128 stands for zero in the data rows.
Here are some numbered points:
[159 113 129 126 116 125 110 125 152 104 158 143 107 100 168 144 115 125 105 107 118 200 110 107 102 112 116 171 125 115 116 117 131 149 111 120 112 121 127 123 141 109  95 133 114 120 113 103  92 107 154  97 145  97 109 115  99 155 104 112 100 121 102 118 102 143 117  97 106 152 110 127 118 109 105 109 170 101 196  99 106 111 107 123 108 155 100 142 113 156 120 115 152 157 128 111 102 130 104 110 114 150 161 101 119 117 108 131 113 104 108 165 128 119 127 195 105 204 113 116 118 117  99 109 111 169 108 113] 0
[ 98 199 119  95 101 115 159 123 123 130  98  99 150 130 114 109 114 130 128 128 114 109 109 134  99 141 115 108  97 148 187 193 127 120 114  99 106 124 114 110 132 135 138 101 202 117 105 119 112 144 108 128 129  95 100 100 110 102 106 119 111  96 108 118 126 100 206 134 168 121 110 123 107 111 109 112 116 123 109 103 125 112 123 101 103 105 107 100 105  94 124 108 122 126 107 129 108 119 135 112 143 126 124 102 111 116 131 104 118 130 130 100 123 109 112 101 107 114 146 116 155 151 121 109 108 110 101 139] 1
[142  96 212 101 101  92  99 111 104  92 147 131  89  77  94  80  76  74  89  96 167 114  99  76 100 102 124 186  97  85  94  96  77 105 112  93 135 111 211  86 100  93  77 195 107 167 155  83  78  80 100  82  86  82 101 115  74 112  73  99  75  93  99 145  79 141 101  78  98 103 105  84  80 111 104 103 191  91 132  93  74 114  95 118 109 165  90 170  98 157 112 189  90 100  81 100  94  83  97  98  78  88  90  92  76 110 103  83 102  73 101 104  85 210 204 111 100 123  99 115  99  96  84  85 100  97 112  96] 2
[135 119 138 152 180 181 111 136 113 114 138 155 123 137 114 134 131 142 111 118 145 125 153 136 171 109 139 119 155 150 118 123 139 113 131 152 155 122 130 169 112 120 125 137 119 145 150 171 152 152 155 134 123 143 146 172 159 145 131 116 123 158 111 133 162 145 125 126 114 111 172 179 128 184 133 139 125 112 129 125 169 116 119 170 149 140 132 138 194 133 121 133 116 117 131 115 114 124 111 131 164 118 121 138 123 116 114 154 121 138 114 139 175 128 130 117 140 126 112 121 113 115 163 147 146 148 143 115] 3
[ 93 142  82 132 114 111 165 113 111 244  83  85 206 232 121 132 248 160 246 187  83  81 116 248 121 189  98  87 137 153 139 131 201 126 120 160 100 170  92 126 121 213 238  84 128  92  94 158 203 159 100 215 126 196 154 102 195  96 255 206 255 140 196  95 181  90 133 245 172 125 104 123 238  95 136 134  86 221  83 201 181 150 202  97 132  86 196  89 111  96 173 100 122 103 201 183 208 208 187 174 152 120 119 152 230 190 173 158 172 236 188  98 130  94  96  93 146  81 181 139 175 176 165 198 152  87 133 223] 4
[ 97 124  63  62  72  88 132  63 255  79  78  83  60  44 255 152  68 107  92  68  76 157  45  35  62 140  85 101  58  85 180 144  72 255  88  42  79  93  84  97 255  51  67  76 130  76  68  56  70  78 110  68 255  57  52  47  50 111  76  65  70  61  84  80  62  72 101  57  96 255  36  83  91  47  79  74  97  74 136  74  40 121  69  46  53  79  51  84  55  98  90  85 252 255 103  67  79 113  84  59  61 255 228  68 116 103  86  70  76  53  72 142  80  78  78 199  66 167 135 117 118 146  52  31  54 150  59  77] 5
[170 116 135 135 124 135 110 125 147 106 169 157 109 103 154 143 116 119 106 108 120 197 114 108 101 109 116 176 130 112 114 114 130 141 112 124 114 123 132 131 135 111  99 143 112 122 120 107  90 107 162  99 140 102 114 124 104 169 108 114 102 126 107 121 102 158 114  98 106 144 118 133 122 117 107 115 177 102 205 103 110 114 109 131 116 172 105 157 118 167 121 120 146 152 132 113 103 132 106 113 117 144 151 104 119 115 111 128 114 105 108 172 136 125 133 194 109 200 114 116 116 120 103 113 110 177 113 115] 6
[215  97 177 158 153 145  99 109 116  90 221 218  88  80 124 129  97 101  89  91 157 189 110  77 128 100 120 226 149  96  93  97 100 118 111 139 142 110 175 138 109  84  80 230 105 149 164 101  92  95 173  88 121 108 130 163  93 199  91  98  85 144  98 132  93 215  98  78  95 119 127 126 106 128 108 103 220  92 213  97  89 121  94 166 131 246  95 240 138 222 108 165 110 119 121  98  96 104  98  97  96 111 117  98 102 110 100 128  99  82  95 200 124 172 179 191 101 180  98 118 100  95  97 104 100 171 137  91] 7
[120 119 135 146 141 127 112 163 114 130 118 119 130 152 109 118 159 126 134 135 131 115 183 159 154 115 145 114 147 128 110 111 154 110 162 172 131 133 128 131 109 141 138 119 112 133 132 147 142 130 121 137 107 187 188 143 156 122 158 136 153 151 143 140 141 129 119 143 115 110 168 133 155 157 164 170 117 132 119 161 157 143 144 144 177 121 178 119 135 115 135 126 111 113 146 126 147 143 121 172 135 108 113 174 138 134 124 144 147 152 128 115 134 125 126 108 174 117 119 149 121 124 149 196 181 118 168 131] 8
[ 97 149  99 136 123 128 156 118 115 215  97 100 204 229 120 137 223 174 220 191  99  93 137 238 133 161 108 100 141 168 144 146 196 113 131 163 108 145 102 140 121 209 228  97 143 101 104 173 210 180 110 221 127 199 152 116 201 114 237 181 241 147 185 108 194  99 136 237 175 117 127 147 209 115 140 141  98 206  98 187 201 143 195 112 133  92 192  95 124  94 151 101 126 106 191 173 191 190 189 173 178 131 118 159 206 159 169 154 166 235 181 107 146 102  97  99 150  93 169 134 161 160 188 200 154 108 134 196] 9
[ 76 228  78  59  69  75 255  92 121 214  67  66 186 124 104  85 106 108 200 144  89  71  71 127  77 255  94  93  59 117 213 199 101 129 101  58  88 125  94  77 145 152 157  86 202  93  80  86 106 116  72 131 120  75  70  65  86  68 112 135 118  61 114  96 100  70 195 159 248 127  67  74 107  71  87  85  87 159  78  96  86 114 121  59  71  72  88  78  70  72 132  90 114 114  94 164 118 120 201  84 104 119 114  84 122 123 160  66 105 131 166  71  75  91  91  81  82  81 255 111 255 246  94  71  79  64  74 224] 10
[150  89 169 197 167 114 106 166  97  89 148 141  82 109  90 109 141 103  96 100 172 104 216 107 217 101 200 125 195 103  88  89 111 101 182 216 196 110 177 119  99  96 100 159 104 181 207 142 144 113 113 117  89 211 252 198 158 122 139  99 127 192 119 198 120 161  96 100  98  98 212 112 134 191 190 174 121  95 110 157 129 161 102 200 255 140 155 156 160 150 105 188  94  93 137  98 117 118  95 141 106  87  91 184 118 123 104 159 110 108  96 113 108 178 176 106 187  98  91 156  91  87 134 198 183  99 255  86] 11
[198 108 164 162 142 137 107 123 126 101 200 185 104  99 136 144 119 115 103 102 146 182 120 107 114 107 120 190 153 113 107 109 126 120 113 142 131 121 163 135 117 104  96 179 110 146 142 112  96 109 160  97 123 112 132 156 107 171 109 110 103 147 104 129 102 197 113  97 107 123 129 132 123 127 110 114 186  99 190 102 109 116 105 163 132 187 106 186 139 197 118 145 132 127 135 109 103 125 102 113 114 123 135 107 114 116 109 140 112 103 108 169 134 149 167 172 106 180 109 117 115 112 101 120 112 166 135 111] 12
[136 101 231 117 123 104 102 123 107  96 146 135  95  86  94  94  92  85  96 102 209 113 125  88 124 105 155 146 118  94 102 100  92 106 125 116 169 114 218  97 105  97  84 181 107 208 182  92  85  91 108  87  92 104 129 145  90 113  84 107  87 112 101 184  91 148 110  85  99 102 131  96  94 134 114 116 150  93 122  99  93 117 100 145 142 152 100 154 115 151 115 216  99 108  94 106  99  97 105 105  92  93  97 104  86 114 104  99 108  84 105 106  94 227 208 107 111 116 105 120 106 103  91 106 107 104 141 104] 13
[140 106 144 156 219 206 101 130 110  99 149 175 107 124 109 129 116 135  99 108 162 122 157 114 196 105 142 120 162 137 110 110 119 110 132 151 173 111 131 191 108 103 115 154 112 154 163 176 158 150 169 124 122 147 150 192 159 163 124 102 117 167 106 136 166 161 115 117 101 105 182 190 115 198 135 137 119 106 121 128 165 123 107 188 154 153 133 155 223 142 112 146 108 111 122 110 108 110 105 125 151 112 110 149 114 114 105 157 107 126 103 157 188 138 128 120 143 114  99 120 102 102 174 139 145 152 149  99] 14
[118 135 132 138 137 141 123 146 120 140 117 118 153 171 117 130 159 148 139 145 126 125 152 176 140 122 131 116 143 154 128 133 165 112 133 153 123 135 123 142 118 157 159 114 128 126 124 163 154 156 130 154 117 154 149 134 164 125 156 139 154 144 132 129 162 122 137 161 131 115 152 154 151 148 136 145 123 141 123 141 174 118 150 137 142 123 157 114 142 113 135 117 122 122 146 137 133 150 132 153 165 121 126 145 145 128 130 149 141 169 136 120 154 120 123 113 149 126 129 126 136 139 163 169 154 130 138 144] 15
[115 152 129 129 129 144 126 135 122 132 117 118 149 157 125 139 142 162 126 132 123 127 132 157 125 123 123 117 133 173 146 155 160 116 122 136 119 130 121 143 123 142 150 114 145 126 120 161 147 171 132 149 129 123 125 127 152 123 136 128 136 135 114 126 161 119 157 153 135 122 139 158 134 138 118 127 123 127 125 116 166 114 132 130 123 121 128 110 140 111 129 113 131 128 134 129 116 140 125 131 181 132 136 121 136 121 124 144 127 153 128 120 158 118 119 118 127 129 131 119 137 139 158 139 130 137 120 138] 16
[122 111 174 127 144 123 108 148 110 105 127 129 108 107 102 101 107 104 106 111 184 115 161 109 163 106 183 123 131 108 105 109 114 108 137 133 196 124 154 116 108 112  98 142 109 179 195 122  99 107 118 103  98 119 144 152 113 119  97 115  99 126 109 184 110 132 113  98 106 106 180 119 105 184 133 135 129 104 118 109 114 119 111 159 158 136 118 137 144 123 123 174 106 114 106 113 104 109 108 122 110  99 106 132  98 115 110 119 116 103 110 110 118 169 149 107 134 120 112 121 116 116 115 126 135 115 151 116] 17
[222  91 207 169 169 142 100 105 109  79 234 232  79  74 111 118  92  99  85  90 191 174 115  67 137  95 130 230 151  87  87  88  83 112 113 142 163 103 203 134 103  78  73 255  99 174 193 104  89  91 172  85 106 113 143 186  96 198  89  92  83 150  95 140  88 233  98  69  90 113 138 117 101 141 113 107 216  85 190  98  85 122  83 188 143 253  93 255 148 242 105 201 105 111 114  92  97  93  93  94  87 101 102 103  90 106  97 125  92  78  90 188 116 206 208 173  98 156  91 120  91  88  95  98 100 164 145  86] 18
[108 124 129 112 122 121 119 159 114 137 107 107 154 162 106 106 141 118 136 161 122 115 154 162 129 117 129 114 116 129 117 119 141 111 141 130 119 141 119 120 113 166 144 108 118 126 119 139 134 132 114 147 103 144 136 113 140 109 134 153 139 116 154 127 143 111 130 146 129 111 143 129 133 139 148 161 119 155 117 160 150 121 170 120 136 112 173 107 121 103 142 114 111 118 124 149 155 130 140 175 136 109 114 159 123 135 145 120 165 150 151 104 130 116 117 104 163 123 124 130 129 130 143 159 169 113 126 141] 19
[101 150 119  98  99 104 178 125 117 201  98  94 172 153 112 107 147 118 202 156 113 105 114 167  96 185 114 106  97 123 141 138 145 118 115 107 106 163 112 107 125 173 158 104 133 116 104 114 113 122 105 134 111 115 109  95 116  98 143 175 152  99 143 117 119  98 140 160 168 118 106 111 146 107 112 118 113 169 107 124 123 117 161  97 105 103 127  97  97  96 167 106 117 119 133 167 147 150 178 130 122 115 115 111 142 157 161 107 146 154 174  99 112 112 109 100 114 111 190 119 193 187 113 130 115 105 104 209] 20
[ 94 101 116  93 106  96 105 236 104 100  94  92 105 103  93  84 101  84 100 115 124  98 200 105 139 102 172 106  94  96 101 100  95 104 224 109 132 124 115  96 102 111  93 101 106 127 124 104 101  97  95 103  92 134 139 104 103  93  94 118  97  95 130 149 103  94 111  94 102 102 149  93  95 143 218 217 109 108  98 164 104 158 125 104 153  97 165 100 100  93 123 120  95 105  92 115 130  93 104 169  88  90  95 197  90 121 113  94 140  95 111  89  92 117 112  95 203 106 108 164 109 104 108 133 198  90 136 104] 21
[110 108 141 127 137 116 110 194 110 107 113 112 111 125  99  98 122 101 110 117 145 103 209 125 175 108 187 111 131 112 106 106 118 109 195 150 163 123 132 114 109 119 110 121 108 146 158 135 127 114 111 117  98 167 181 142 136 108 118 122 116 131 128 171 125 120 116 113 105 106 189 116 116 177 193 192 114 115 112 153 131 143 126 144 193 115 165 113 136 109 123 143 102 110 116 118 125 111 106 162 116  99 104 190 107 119 112 120 130 117 115 104 114 135 129 102 198 115 111 148 113 111 134 167 196 105 175 113] 22
[109 204  77 162 153 199 141  83 126 126 111 130 167 202 154 202 148 255 127 127  99 120 100 169 151 136 100  99 172 255 200 217 176 131 106 143 106  98  92 206 132 137 221 103 208  94 105 247 255 255 142 218 182 142 112 145 229 139 178  96 180 181 115  95 254 104 211 211 173 135 127 210 145 127 112 100  94 132  97 122 233 118 117 136 101 101 116 108 188 109  99  99 163 127 148 119 110 144 134  94 255 179 158 126 173 107 121 195  99 197 119 146 215  95  97 121 114 105 129 112 124 130 241 122 110 151 116 117] 23
[125 113 194 117 133 117 112 141 112 108 129 130 110 106 103 100 108 100 108 114 193 118 143 111 130 109 159 125 118 107 108 112 114 109 133 121 171 125 164 111 110 113  97 153 113 195 172 108  92 102 118  99 100 109 132 142 102 118  96 118  97 115 108 179 104 137 118  99 108 109 148 117 106 151 123 126 135 105 121 107 108 116 113 145 144 138 114 138 127 125 124 185 106 114 107 116 106 113 108 121 112 100 110 116  99 120 112 111 119 103 111 109 114 183 162 108 123 124 113 120 117 120 105 122 125 115 138 116] 24
[173 114 158 153 159 158 111 130 128 108 179 185 114 114 130 144 126 128 110 111 145 170 129 120 125 111 126 160 151 124 113 117 137 123 119 145 134 124 144 152 121 114 106 166 114 140 143 127 104 119 175 106 130 122 138 161 119 177 115 118 112 147 107 131 117 179 121 107 108 123 141 157 127 138 115 121 162 105 171 109 127 117 113 162 135 180 115 175 150 172 123 141 130 131 142 116 107 132 106 120 128 131 134 112 121 118 111 146 118 112 112 174 153 143 148 161 116 163 114 119 118 120 115 131 120 175 133 119] 25
[ 96 136 113  89  95 101 156 123 110 191  93  91 189 151 103  93 123 102 182 198 112  99 110 157  97 154 113 105  91 114 127 124 121 111 112  97 106 164 108  99 112 193 154  98 130 114 103 109 113 115  98 143  98 107 103  91 107  91 122 194 131  90 166 116 116  95 138 158 177 107 105 102 119 103 111 118 110 195 101 130 118 117 187  91 105  98 133  94  96  92 169 104 103 108 109 205 166 118 209 137 114 101 103 114 117 157 205  93 172 146 213  93 103 109 110  95 114 106 153 117 163 151 115 117 118  95 100 186] 26
[220  86 203 251 241 184  91 112 100  75 224 232  65  87 113 159 114 133  68  82 216 147 168  86 243  95 182 158 253 131  90  90 104 102 140 224 238  94 201 184 102  65  97 225 102 208 250 175 171 136 177 111 115 178 208 255 177 195 129  79 113 244 103 177 145 234  90  83  86  99 223 161 118 230 149 128 160  89 145 124 146 135  80 255 212 215 110 220 255 225  88 233 108  90 136  84 100 105  91  99 129 107 112 152 121 103  91 205  89  96  81 180 157 211 214 142 150 120  78 128  76  75 155 145 139 158 237  63] 27
[148 125 136 141 148 163 117 133 138 120 147 156 125 125 144 151 137 142 119 119 129 162 128 139 119 117 123 136 140 139 130 131 155 131 120 139 122 128 128 159 136 125 122 131 121 129 126 134 111 131 171 113 152 118 129 140 126 162 127 123 122 139 109 128 127 151 129 122 114 138 134 170 140 135 115 124 140 112 157 111 140 114 119 144 128 150 118 141 145 138 128 120 145 147 149 121 109 146 113 127 145 149 150 112 135 120 115 146 122 131 118 164 170 125 129 152 118 158 124 119 128 134 124 133 124 178 121 125] 28
[149 128 120 152 189 224 117 112 135 113 151 180 123 134 152 178 139 179 115 111 126 159 120 129 137 115 113 129 160 165 143 142 151 131 114 148 122 110 116 214 140 112 140 138 134 118 122 174 157 171 210 138 189 132 126 161 160 190 141 106 135 157 109 110 167 160 136 135 119 144 133 223 141 139 112 111 125 109 143 116 170 117 107 158 121 148 117 147 190 146 109 116 147 149 158 112 107 141 112 113 179 171 150 118 146 113 108 170 111 149 110 197 218 116 116 162 113 139 112 121 115 119 160 128 114 202 124 111] 29
[130 161 112 161 127 146 139 116 142 142 131 124 141 158 180 194 169 201 137 120 110 149 111 163 118 144 114 120 162 189 170 173 196 145 115 154 113 119 117 157 149 132 165 111 149 112 108 154 154 175 143 153 164 130 126 131 161 138 171 117 173 165 113 117 155 128 153 163 139 149 121 161 167 119 108 113 118 122 137 112 164 118 119 134 115 120 117 115 139 125 121 111 185 149 176 119 112 187 121 115 186 179 185 111 183 118 117 179 115 163 119 138 164 111 116 147 112 141 151 119 149 159 147 139 111 154 125 146] 30
[179 109 121 135 118 137 111 112 177  97 174 164  94  88 193 170 112 132  99  97 114 225  95  91  94 111 107 175 127 111 116 116 127 173 109 117 108 113 128 132 153  99  92 136 113 114 108  99  92 105 170  91 169  96 101 123  96 181 102 103  98 124  98 115  95 156 110  91 101 180  99 130 123 106 103 105 172  95 218  97  97 116 100 124 101 164  94 149 114 172 114 113 181 182 140 101 101 134  99  98 108 173 183  97 123 112 104 136 103  94 101 192 132 115 126 233  97 224 110 114 108 114  97  97 101 197 105 101] 31
[137 110 150 140 197 177 111 137 116 105 149 175 112 115 112 120 119 122 105 109 161 128 147 117 159 106 137 129 142 121 108 114 124 110 128 145 154 123 132 167 114 114 108 160 112 153 157 145 121 123 167 113 117 134 145 169 131 159 116 113 108 143 109 138 130 166 116 110 107 109 163 166 119 171 129 135 131 106 131 120 140 118 112 166 148 160 126 159 171 144 121 148 113 116 125 112 107 119 107 128 130 112 111 133 111 115 111 137 115 116 110 156 162 140 137 126 134 128 110 121 110 114 136 138 134 151 139 112] 32
[107 145 109 139 150 158 124 133 111 129 108 115 160 194 110 132 150 173 127 152 118 105 151 171 170 117 128 108 150 190 132 143 152 110 135 147 132 119 111 162 110 157 184 106 144 115 125 217 219 209 124 197 119 160 140 143 203 118 153 123 159 154 127 120 225 111 151 182 142 109 167 172 140 165 142 147 106 146 106 147 210 121 150 139 134 109 158 107 170 106 115 110 115 110 133 132 130 128 139 146 198 120 112 162 142 118 132 158 127 180 131 116 172 112 110 106 158 106 120 121 120 118 225 159 160 118 135 127] 33
[ 59  88  64  54  72  62 117 139  85 174  52  48 160 152  66  52 107  55 182 248  86  49 120 142 102 123  96  79  53  66  76  80  62  98 143  69  90 226  80  61  90 208 146  76 103  80  79  91 140  85  53 156  72 151  96  56 101  57 136 255 144  53 255  83 105  54  86 150 129  86  67  47 114  74 165 175  75 253  53 255  94 176 255  52  87  63 239  65  59  59 230  84  65  76  73 220 255  82 222 254  65  67  56 182  95 242 236  51 255 142 248  59  47  85  83  65 171  64 107 172 109  85 121 141 180  36  89 147] 34
[143 149  84 120 110 165 137  86 240 105 135 139  94  99 249 221 122 186 110  92  92 190  74  95  88 134  96 122 124 150 203 184 143 235  97  96  93  98 100 166 250  81 116 105 151  99  85 114 116 135 182 108 255  84  84 107 105 169 127  82 115 122  91  92 116 124 135 108 117 242  76 166 135  78  87  84 112  91 163  92 107 115  83 100  77 118  77 116 118 132  99 103 253 251 160  92  95 159 100  81 145 255 251  83 157 102 100 141  92 113  94 195 170  98  99 211  82 182 141 112 128 149 110  77  81 221  90 100] 35
[ 93 167 106  98 105 117 160 124 116 190  91  96 216 197 107 110 144 138 177 203 109 102 119 187 111 152 112 102  99 149 146 149 146 111 116 109 106 141 111 117 114 209 197  98 154 109 101 145 158 159 103 187 110 127 110  98 145  98 151 168 160 102 158 113 166  92 164 197 197 113 112 125 136 113 118 125 110 199 100 141 158 121 189  98 108  96 149  96 107  92 142 102 112 115 122 195 157 131 204 142 154 112 111 127 139 138 191 112 160 189 196  97 129 105 107  95 128 106 156 116 163 155 160 134 130 101 104 180] 36
New points follow, each followed by the numbers of its three nearest points above by angle, nearest first.
[ 91 114 108  87  97  93 128 138 108 166  90  87 169 155  93  85 123  95 165 206 107  95 125 155 103 128 113 105  88 110 108 110 113 106 125 100 105 183 109  94 105 195 145  96 116 110 104 109 118 106  93 144  94 125 108  89 110  88 127 220 135  87 211 113 118  90 119 147 141 101 106  98 118 105 133 140 105 206  98 176 116 130 215  88 107  95 172  93  93  85 185 103  93 102 106 199 214 116 187 181 103  95  97 136 112 178 201  91 216 141 208  88  95 111 109  96 138 104 125 132 131 126 120 130 143  89 100 159] 34 26 19
[ 68 255  75  66  69  90 230  82 114 149  67  63 177 132 114 105  90 146 137 126  90  76  70 116  78 196  94  90  62 168 255 255  97 127 101  57  83 106  87  91 149 135 168  84 255  86  80 105 135 172  73 152 142  78  61  66 104  72 101  95 112  67 100  91 131  62 255 159 251 127  63  92  91  68  90  82  82 130  72  92 107 116 107  62  64  70  76  75  75  74 108  89 130 120  80 131  99  97 159  76 147 144 112  83 111 111 140  74  89 129 128  78  98  90  86  82  83  81 185 113 191 175 118  60  75  74  77 145] 1 10 20
[109 121 107  90  91 104 121 110 228  99 101 101  98  89 184 133 100 113 103  97 105 149  97  92  89 120 109 114  89 105 137 133 111 229 109  87 101 116 112 103 222  99  90 102 122 110  95  89  83  94 117  90 176  82  91  89  83 114  94 106  88  89 103 113  88 100 117  91 107 224  95 105 101  94 103 103 115  98 139  96  90 115 100  86  90 103  94 100  91 103 112 101 190 228 108 106 100 122 103 103 100 183 179  95 110 112 107  93 107  87 104 124 106 106 105 156  96 160 123 116 121 135  91  89  97 136  93 109] 5 35 31
[ 86 202 103  82  86  99 190 111 110 175  86  84 201 147  97  92 110 116 158 171 103  92  94 139  88 170 108 102  84 131 166 170 112 112 107  84 101 125 104  94 116 174 162  93 185 104  96 109 126 137  91 149 108  96  86  87 106  86 114 140 118  84 128 108 128  86 198 159 229 111  93 102 103  97 104 106 104 166  93 107 113 114 149  85  92  90 105  90  88  86 127 103 105 107  98 180 122 110 197 111 128 107 100 101 113 123 181  90 128 143 177  87 101 102 103  90 102  98 165 115 175 161 119  96 102  89  94 173] 10 1 26
[ 79 195  88  73  69  87 255  95 138 226  75  70 164 133 126 111 135 120 223 131  92  80  81 148  81 255  95  95  74 121 196 179 130 146 102  72  95 133  97  85 158 143 158  83 168  97  87  87 109 111  81 130 127  92  71  69  95  79 136 140 150  75 119  97 100  71 160 162 202 147  72  85 137  78  96  89  91 151  84 101  95 114 125  65  80  72  94  82  74  82 140  96 137 127 128 146 120 154 172  93 105 140 128  91 153 138 146  81 113 138 156  80  82  94  96  91  88  92 255 117 255 255  95  85  85  76  82 242] 10 20 1
[ 81  73 161  90 123  63  83 189  80  58  82  84  48  46  67  44  43  37  59  70 232  50 231  22 233  89 255  89  84  55  65  64  13  96 243  92 255  87 147  66  88  61  47 123  88 229 255  84  93  66  57  68  67 122 156 139  80  68  53  71  50  93  89 255  77  85  76  48  77  87 219  44  43 225 220 183  86  75  63 121  52 143  68 134 204  89 110 112 121  87  86 232  55  71  42  80  91  35  81  96  45  58  50 192  46  95  80  57  83  40  72  64  36 199 148  62 188  62  71 139  66  57  94  94 161  41 200  48] 17 24 21
[129 150 112 148 114 126 145 119 157 145 125 123 135 144 190 185 174 177 145 117 112 149 111 154 105 151 110 119 144 161 166 162 192 158 109 145 109 124 116 135 158 127 147 108 142 113 109 129 129 142 136 136 163 121 119 117 139 131 163 119 163 144 110 116 132 122 141 150 131 161 114 145 172 112 109 112 124 118 139 110 144 115 117 121 114 114 115 108 118 121 124 105 191 157 177 117 111 195 117 116 161 179 192 108 186 120 115 161 117 147 119 133 149 109 117 148 108 141 163 116 156 177 125 131 111 150 116 150] 30 35 23
[124 155 126 138 125 145 131 129 132 131 123 124 140 148 151 162 145 177 126 123 120 141 124 155 117 130 120 119 139 178 159 166 173 131 117 140 116 128 120 146 136 135 147 111 148 121 117 150 135 164 140 140 149 120 123 127 146 132 139 123 140 142 111 123 150 123 156 147 133 136 129 160 141 126 113 123 125 121 134 110 158 113 124 130 121 123 119 116 136 117 129 112 154 142 148 125 111 155 121 125 177 157 161 113 149 119 119 152 121 151 123 131 164 115 120 131 118 136 138 119 141 148 142 134 120 150 120 138] 30 16 23
[ 85 104 103  74  82  84 117 114 107 148  82  79 119  98  89  74 102  74 159 136 103  87  99 109  84 125 108 100  74  90  97  98  88 107 111  77 102 255 104  80 104 129  96  94 108 107  94  80  85  85  84  98  87  96  91  77  76  83  95 214 102  71 170 109  85  78 108 102 112 104  87  79 105  92 109 112 101 146  92 125  81 133 143  81  94  87 117  91  79  85 251 100  90  99  90 145 176 101 142 131  80  89  90 101  94 241 147  71 163  96 154  83  77 105 102  86 104  99 122 132 127 117  86  99 102  85  89 150] 34 26 20
[161 110 107 172 255 255 105  92 131  93 170 226 107 122 149 188 119 193  96 100 122 156 109  99 171 102 106 120 169 166 137 136 128 129 104 148 133  93 107 255 134  85 137 151 127 115 135 205 191 190 255 154 217 143 126 190 180 225 141  88 131 179 109  97 196 177 121 129 111 142 135 255 147 151 119 104 112  98 138 128 192 127  81 171 118 172 113 175 238 160  94 125 143 138 155  95 103 113 103 108 186 176 139 128 149 108 103 184  89 147  96 253 255 110 107 168 112 119  93 122  85  90 192 117 105 239 117  77] 29 14 28
[ 69 100  73  93 119  98 112 185  93 166  72  78 182 212  71  76 163 101 167 232  94  59 186 191 163 118 118  89  99 110  88  91 110 105 180 125 111 163  88 108  90 218 194  82 109 100  97 155 207 126  77 217  88 229 162  89 183  78 191 218 199 109 255  99 184  71 104 194 141  89 136  92 153 135 228 230  84 234  63 255 168 187 246  87 155  68 255  78 109  76 166 103  78  86 119 199 255 112 183 255 110  83  69 255 143 187 200 107 250 194 195  80 100  97  92  75 240  66 110 176 105  96 186 207 247  61 141 137] 19 34 4
[ 79  95  83  95 116  93 104 224  95 130  77  80 132 157  79  75 137  81 127 177 102  67 216 145 162 107 140  91  98  94  84  85  94 103 211 123 118 144  98 100  98 158 134  90 106 102 107 138 163 111  81 155  85 209 174 102 152  80 146 173 152 103 235 120 138  84  95 138 113  94 155  87 126 142 251 255  87 174  70 255 139 208 193  92 167  78 255  90 106  81 146 109  81  87 106 150 241  93 136 255  93  76  78 255 114 162 149  98 226 143 153  79  91  98  92  75 255  83 104 202  95  93 157 194 255  65 151 104] 19 34 21
[144 106 216 135 123 107 107 125 111 100 154 136 101  96 103 101 100  92 101 105 182 124 126  98 124 106 149 154 133  99 103 106 103 106 123 129 155 122 220 101 107 103  89 172 109 181 173  99  88  96 115  90  98 108 138 151  97 121  91 109  92 126 102 171  95 153 109  91 101 104 137 103 101 131 116 114 160 100 131 103  96 119 105 153 144 153 106 154 121 157 117 190 103 110 103 111 101 106 104 112  99  97 106 106  95 117 110 112 111  92 107 112 103 209 212 115 113 127 107 120 110 107  97 114 114 115 148 108] 13 24 2
[107 151 121 121 122 131 142 135 116 167 108 109 182 188 118 124 165 149 162 165 117 116 135 193 123 141 122 110 126 158 142 144 168 115 123 138 114 137 118 131 119 182 183 104 139 119 111 155 158 157 120 176 120 140 131 117 161 114 164 154 170 129 142 123 164 109 150 184 159 117 133 145 155 126 126 134 117 167 115 144 171 120 167 117 126 111 151 104 124 105 141 110 123 120 144 161 143 155 157 150 162 122 125 136 154 132 153 137 148 182 161 110 143 113 115 109 134 119 148 120 154 153 159 156 143 119 122 166] 9 4 36
[ 94 162 111  87  91  97 207 120 127 182  92  91 151 123 114 104 128 112 178 130 108 100 104 138  93 218 111 106  91 115 161 148 133 125 111  95 105 139 111  96 137 139 135  99 142 111 101  98  96 109  98 113 113  98  95  90  97  97 120 139 128  88 114 117 104  95 145 137 165 127 101 101 128 103 106 108 110 134 102 104 103 114 127  92 100  98 106  93  90  92 141 105 125 125 116 141 116 138 151 112 113 122 123  97 129 131 133  96 124 130 143  95  98 109 109  98 103 112 218 116 227 214  99 103 104  99  94 200] 10 20 1
[107 116 132 107 119 113 113 193 114 116 106 106 122 125 106 100 120 105 116 126 126 114 180 131 133 111 150 111 110 114 111 114 125 107 178 125 129 131 121 108 112 131 111 111 113 131 125 119 108 111 111 113 101 136 141 116 118 107 108 130 112 109 132 142 118 113 121 114 111 109 153 118 115 147 177 187 120 118 117 151 126 134 136 119 146 111 161 107 116 103 132 121 108 117 110 126 131 119 116 167 119 103 110 171 107 124 121 109 145 119 124 101 118 121 120 105 179 122 116 140 122 122 121 149 181 112 132 124] 21 22 19
[191 103 173 190 208 188 101 119 111  95 198 215  98 108 127 158 119 133  96  97 181 158 140 104 176 103 142 161 191 130 102 105 120 113 126 166 179 107 164 177 111  92 101 195 112 171 182 151 135 132 188 106 129 138 150 216 144 190 117  98 112 189 105 139 132 210 108  99  99 114 169 175 119 180 122 119 156  96 157 112 139 120  98 214 158 192 110 194 217 198 110 170 120 115 136 102 101 116  99 106 142 124 127 122 120 109 105 175 102 112  98 181 168 165 168 152 119 148  97 121  98 101 136 132 123 174 161  96] 27 32 25
